(in the rows, 128 means zero)
Where one turn sends some rows of the set: a few examples, then the rows asked
Q_327: [135 121 134 152 117 130 123 164 130 121 133 119 118 114 153 145 108 132
 127 119 119 126]
Q_477: [104 119 101 138 156 122 119 121 145 130 105 143 158 146 152 161 109 124
 123 109 120 135]
Q_552: [139 138 105 118 135 170 118 130 128 120 101 129  94 137 132 150 115 100
 111 116 117 129]
Q_944: [118 110 113 128 124 144 122 126 123 160  76 106 114 161 153 146  99 141
 115 114 142 131]
Q_574: [103 119 105 131 142 129 134 138 131 146 119 154 146 170 150 148 129 153
 118 125 119 123]
Q_41: [134 115  99 141 140 157 151 163 101 150 113 135 116 143 128 143 121 130
 136  88 106 135]
Q_513: [131 105 126 148 169 149 136 123 125 148 114 127 111 154 111 132 101 107
 104 140 144 127]
Q_128: [116 137 126 136 136 167 162 154 112 121  91 137 137 170 147 137  99 141
 111 111 144 136]
Q_122: [107 125 122 150 156 139 113 151 116 110  68 141 132 138 124 140  97 124
 135 109 129 143]
Q_58: [133 134 128 154 111 136 123 160 122 116 136 112 125 125 139 146 107 122
 120 101 119 113]
Q_828: [102 125 123 124 131 125 143 129  95 131 104 132 114 105 151 151  97 133
 121  98 126 128]
Q_632: [134 113 105 151 129 157 148 155 102 152 113 133 116 138 127 150 128 130
 137  88 105 126]
Q_17: [106 124 103 120 145 132 136 129 132 140 113 148 152 173 158 148 128 143
 116 121 131 119]
Q_534: [101 130  94 143 153 113 114 121 131 139 102 138 147 151 141 162 108 133
 107 101 112 126]
Q_78: [137 130 125 147 112 140 106 159 129 126 118 103 111 152 134 140 120 119
 120 113 134 103]
Q_156: [121 123 122 146 165 148 135 125 107 129 111 121 120 141  95 130  93 115
  95 139 137 133]
Q_251: [118 111 112 125 124 143 125 123 122 155  80 104 101 157 153 135 103 133
 120 106 147 130]
Q_455: [115 123 120 149 154 145 109 148 114 118  72 141 140 135 112 138  99 118
 137 116 133 144]
Q_800: [135 137  97 112 147 170 122 140 126 122 101 130  98 138 128 150 107  99
 114 116 121 135]
Q_149: [121 101 120 149 153 151 147 131 108 136 137 143 127 125 115 121  96 139
 117 141 119 136]
Q_889: [128 139 129 135 135 168 163 151 108 127  99 140 145 167 140 131 102 133
 108 113 143 139]
Q_693: [132 106 122 150 168 149 143 117 123 130 110 136 107 144 105 137  96 109
 102 137 136 135]
Q_167: [104 128 129 123 135 120 138 131  94 133  99 137 123 110 153 156  97 136
 110 106 118 128]
Q_587: [103 137  91 125 137 134 130 123 127 140 112 137 145 170 152 151 115 150
  98 116 122 119]
Q_736: [132 122 136 143 116 141 130 160 137 133 123 119 113 150 147 144 124 125
 117 127 149  95]
Q_71: [106 126 106 139 158 126 119 121 155 131 108 144 143 152 147 170 104 117
 109 120 121 136]
Q_70: [123 110 117 158 151 150 148 135  99 142 120 123 130 147 101 116  96 142
 106 131 124 141]
Q_851: [125  96 115 153 151 155 155 130 107 137 125 145 119 141 108 122 104 144
 117 138 124 133]
Q_407: [130 113 134 160 119 126 115 155 145 118 125 122 122 114 145 142 107 122
 128 114 119 123]
Q_100: [139 122 134 145 123 138 119 164 136 136 116 107 105 145 147 152 119 120
 121 127 147 107]

Q_693 moves to Q_100
Q_149 moves to Q_407
And these:
Q_122 moves to Q_800
Q_944 moves to Q_889
Q_156 moves to Q_78

Where one turn sends some rows of the set: a few examples, then the rows asked
Q_447: [134 157 137 138 121 142 135 134 107 100 149 136 133 143 112 119 121 122
  97 127 106 149 106 125 126 119  96 135 130 118 116 131 118 129 154 113
 111]
Q_898: [151 157 140 145 119 145 149 133 110 114 145 143 143 151 119 139 121 124
 106 122 112 148 102 137 130 118 109 148 148 113 124 122 124 137 147 114
 121]
Q_115: [127 123 113 143 126 125 108 134 138 156 129 120 147 115 137 126 118 126
 120 109 144 102 133 148 105 130 141 118 115 111 148 139 107 112  99 148
 129]
Q_314: [118 118 119 139 148 116 107 122 117 152 124 117 133 137 144 109 114 134
 126  96 164 106 121 141 118 143 133 125 127 115 131 118 114 117  92 132
 143]
Q_904: [121 119 117 146 141 120 108 125 113 156 121 112 133 138 142 110 112 128
 126  99 156 100 117 138 114 142 135 125 127 113 129 125 106 114  94 138
 133]
Q_669: [131 117 109 152 139 116 112 125 127 157 135 103 141 126 123 112 129 120
 131 104 146 107 132 133 117 132 143 105 130 110 135 145 123 110  87 137
 134]
Q_790: [105 116 110 134 127 109 123 118 146 161 116 125 142 122 123 110 128 115
 125 119 133 121 133 121 143 150 160 107  97 121 118 128 133 110 111 127
 143]
Q_750: [123 125 109 125 151 108 112 132 137 153 125 122 146 143 140 114 122 129
 130 115 148 107 129 137 106 138 130 108 119 114 130 140 118 132  78 138
 148]
Q_936: [141 158 136 142 132 142 142 140 112 110 147 136 131 144 119 128 111 124
  90 123 106 137 115 124 130 117  96 136 127 108 126 132 112 138 155 107
 113]
Q_95: [142 154 135 135 127 149 147 147 114 118 140 142 120 148 122 129 118 123
 105 119  99 151 108 127 131 115 103 137 136 108 123 126 128 135 152 116
 107]
Q_793: [144 155 142 131 144 137 142 134 119  99 153 147 131 148 122 130 117 131
  96 122 122 143 123 132 136 119  96 142 136 116 133 120 127 142 148  97
 129]
Q_769: [125 122 117 148 128 120 114 117 124 170 123 120 132 125 130 111 126 112
 119 116 137  97 133 120 117 144 149 115 113 116 125 134 111 106  99 142
 131]
Q_601: [113 115 115 126 139 114 112 127 155 143  97 116 161 139 124 105 126 108
 140 109 130 122 120 125 143 142 162 131 127 135 105 135 129 130 119 123
 137]
Q_136: [124 122 114 125 129 120 110 131 171 143 112 124 169 120 126 124 130 108
 135 120 127 114 139 141 127 131 163 125 123 131 133 144 129 130 116 135
 135]
Q_400: [131 161 133 142 122 139 155 134 111 114 147 145 138 145 124 137 118 138
 102 119 120 158 103 141 140 120 104 133 131 107 124 115 133 134 151 104
 126]
Q_524: [134 166 132 147 120 144 152 132 113 119 138 137 140 143 121 134 119 126
  98 121 106 149 107 131 137 115 106 134 137 110 118 122 123 140 156 109
 110]
Q_752: [145 158 134 144 126 141 150 129 109 118 129 141 126 150 126 124 128 132
 101 121 104 149 114 123 140 117 101 137 130 109 124 134 111 135 154 113
 103]
Q_438: [134 152 132 129 128 144 150 146 116 115 146 145 118 146 124 131 118 130
 105 119 106 159 106 131 138 120 101 132 130 106 124 118 135 134 151 109
 116]
Q_545: [147 157 139 131 138 135 150 122 119 106 138 152 124 156 131 125 135 139
 107 121 116 154 122 132 147 120 101 142 139 116 131 123 128 138 148 103
 122]
Q_520: [152 145 143 134 129 139 140 145 121 100 149 142 144 151 111 129 116 119
 101 128 107 145 109 125 133 121 107 152 139 115 124 131 121 139 154 107
 126]
Q_560: [160 144 143 138 121 138 147 134 114 109 138 149 135 158 121 128 132 130
 112 127 109 155 108 131 139 124 109 154 142 113 127 132 118 133 148 116
 119]
Q_422: [122 120 121 133 144 112 116 107 136 159 132 131 130 128 134 114 131 124
 126 115 156 105 144 132 127 150 147 116 119 123 135 119 131 111  90 129
 151]
Q_734: [145 153 143 133 124 142 133 132 113  95 154 138 136 149 112 121 125 120
 104 130 111 149 108 129 126 123 100 148 143 124 119 129 123 131 149 112
 120]
Q_143: [116 113 101 142 135 112 119 128 152 150 122 105 155 123 112 110 135 114
 136 110 133 125 130 126 141 133 159 101 118 117 119 149 138 116 105 126
 133]
Q_700: [136 149 132 137 121 131 153 133 113 113 139 148 128 150 125 127 126 143
 106 121 114 165 106 134 151 125 102 134 119 104 127 126 123 128 153 107
 121]
Q_684: [132 112 122 131 129 114 114 115 150 156 115 126 149 132 120 112 137 100
 136 125 132 111 135 118 133 149 169 130 126 131 119 135 129 116 106 133
 145]
Q_935: [122 123 116 134 138 119 108 130 144 148 136 128 145 116 140 128 122 134
 124 109 156 107 140 157 116 131 140 118 117 115 153 129 122 116  94 139
 144]
Q_815: [123 127 107 130 145 110 114 135 132 159 121 119 147 141 138 113 118 126
 126 113 141 105 125 133 105 136 131 104 112 110 127 145 111 129  82 143
 141]
Q_110: [142 164 138 137 132 141 152 124 120 108 142 146 141 150 124 136 125 130
 106 119 117 150 113 138 138 116 107 141 149 118 124 117 138 142 148 102
 125]
Q_48: [123 156 133 131 126 137 139 132 111  97 154 140 132 142 114 120 121 131
  98 125 115 158 109 132 135 124  94 130 125 115 119 122 128 127 153 107
 122]
Q_160: [126 111 107 139 138 111 116 125 154 146 123 106 158 130 111 110 139 108
 143 112 134 122 133 129 137 131 162 111 130 123 121 148 140 120 100 125
 140]
Q_333: [125 117 108 145 145 114 115 123 133 151 139 106 139 125 124 113 132 126
 133 104 155 113 134 138 123 132 142 101 128 111 138 139 132 109  86 128
 141]
Q_38: [101 118 107 127 136 114 118 128 152 144  96 113 158 135 125 103 122 113
 135 108 130 127 120 126 149 141 160 119 116 130 106 131 130 126 124 120
 135]
Q_519: [141 154 138 125 139 144 149 142 119 111 147 148 119 151 126 132 123 129
 109 118 112 156 112 133 137 118 102 139 140 112 129 116 142 138 147 106
 121]
Q_925: [124 107 125 130 139 102 107 132 128 148 150 141 140 120 133 109 132 133
 128 129 148 107 122 134 108 130 154 125 118 116 131 128 120 114  88 133
 148]
Q_662: [123 120 106 120 140 107 115 137 156 150 110 122 165 147 126 112 127 111
 138 122 125 118 122 126 121 140 151 112 114 123 113 152 125 138  97 137
 145]
Q_672: [117 109 120 137 129 105 110 135 122 156 144 134 138 115 133 107 125 131
 121 128 141 105 116 128 108 128 153 117 107 108 125 133 111 107  96 137
 136]
Q_965: [134 158 139 127 134 137 135 127 116  91 155 144 132 146 115 122 126 128
 103 126 120 153 114 134 133 122  96 139 140 123 124 121 133 134 147 102
 125]
Q_336: [118 120 119 124 141 109 110 125 152 149 120 132 150 118 128 100 140 109
 127 134 120 104 135 114 120 121 170 120 121 130 111 143 124 130 111 124
 125]
Q_666: [110 121 101 118 140 105 119 139 156 150 111 122 162 141 128 112 123 118
 136 120 127 123 123 130 128 140 147 104 106 118 114 146 130 136  99 131
 146]
Q_109: [130 148 134 133 129 136 146 147 120 102 151 143 138 142 114 128 111 132
  97 123 111 155 110 129 145 123 100 135 116 106 124 124 128 135 158  98
 127]
Q_297: [151 148 141 129 131 147 144 146 116 113 145 148 122 153 122 132 122 122
 111 122 105 152 107 130 131 118 105 147 146 113 127 122 136 138 147 114
 118]
Q_46: [106 124 105 126 127 118 115 133 169 146 113 121 163 112 126 121 126 117
 128 115 128 123 137 142 137 131 158 110 104 123 132 140 131 123 120 131
 133]
Q_452: [102 122 113 120 146 103 115 123 154 147 124 133 145 112 131 100 139 122
 126 132 128 113 137 119 128 123 162 107 109 127 114 136 133 128 113 116
 131]

Q_438 moves to Q_519
Q_750 moves to Q_662
Q_752 moves to Q_700
And these:
Q_935 moves to Q_136
Q_422 moves to Q_684
Q_734 moves to Q_447
Q_793 moves to Q_520
Q_333 moves to Q_160
Q_904 moves to Q_38
Q_898 moves to Q_524
Q_336 moves to Q_672

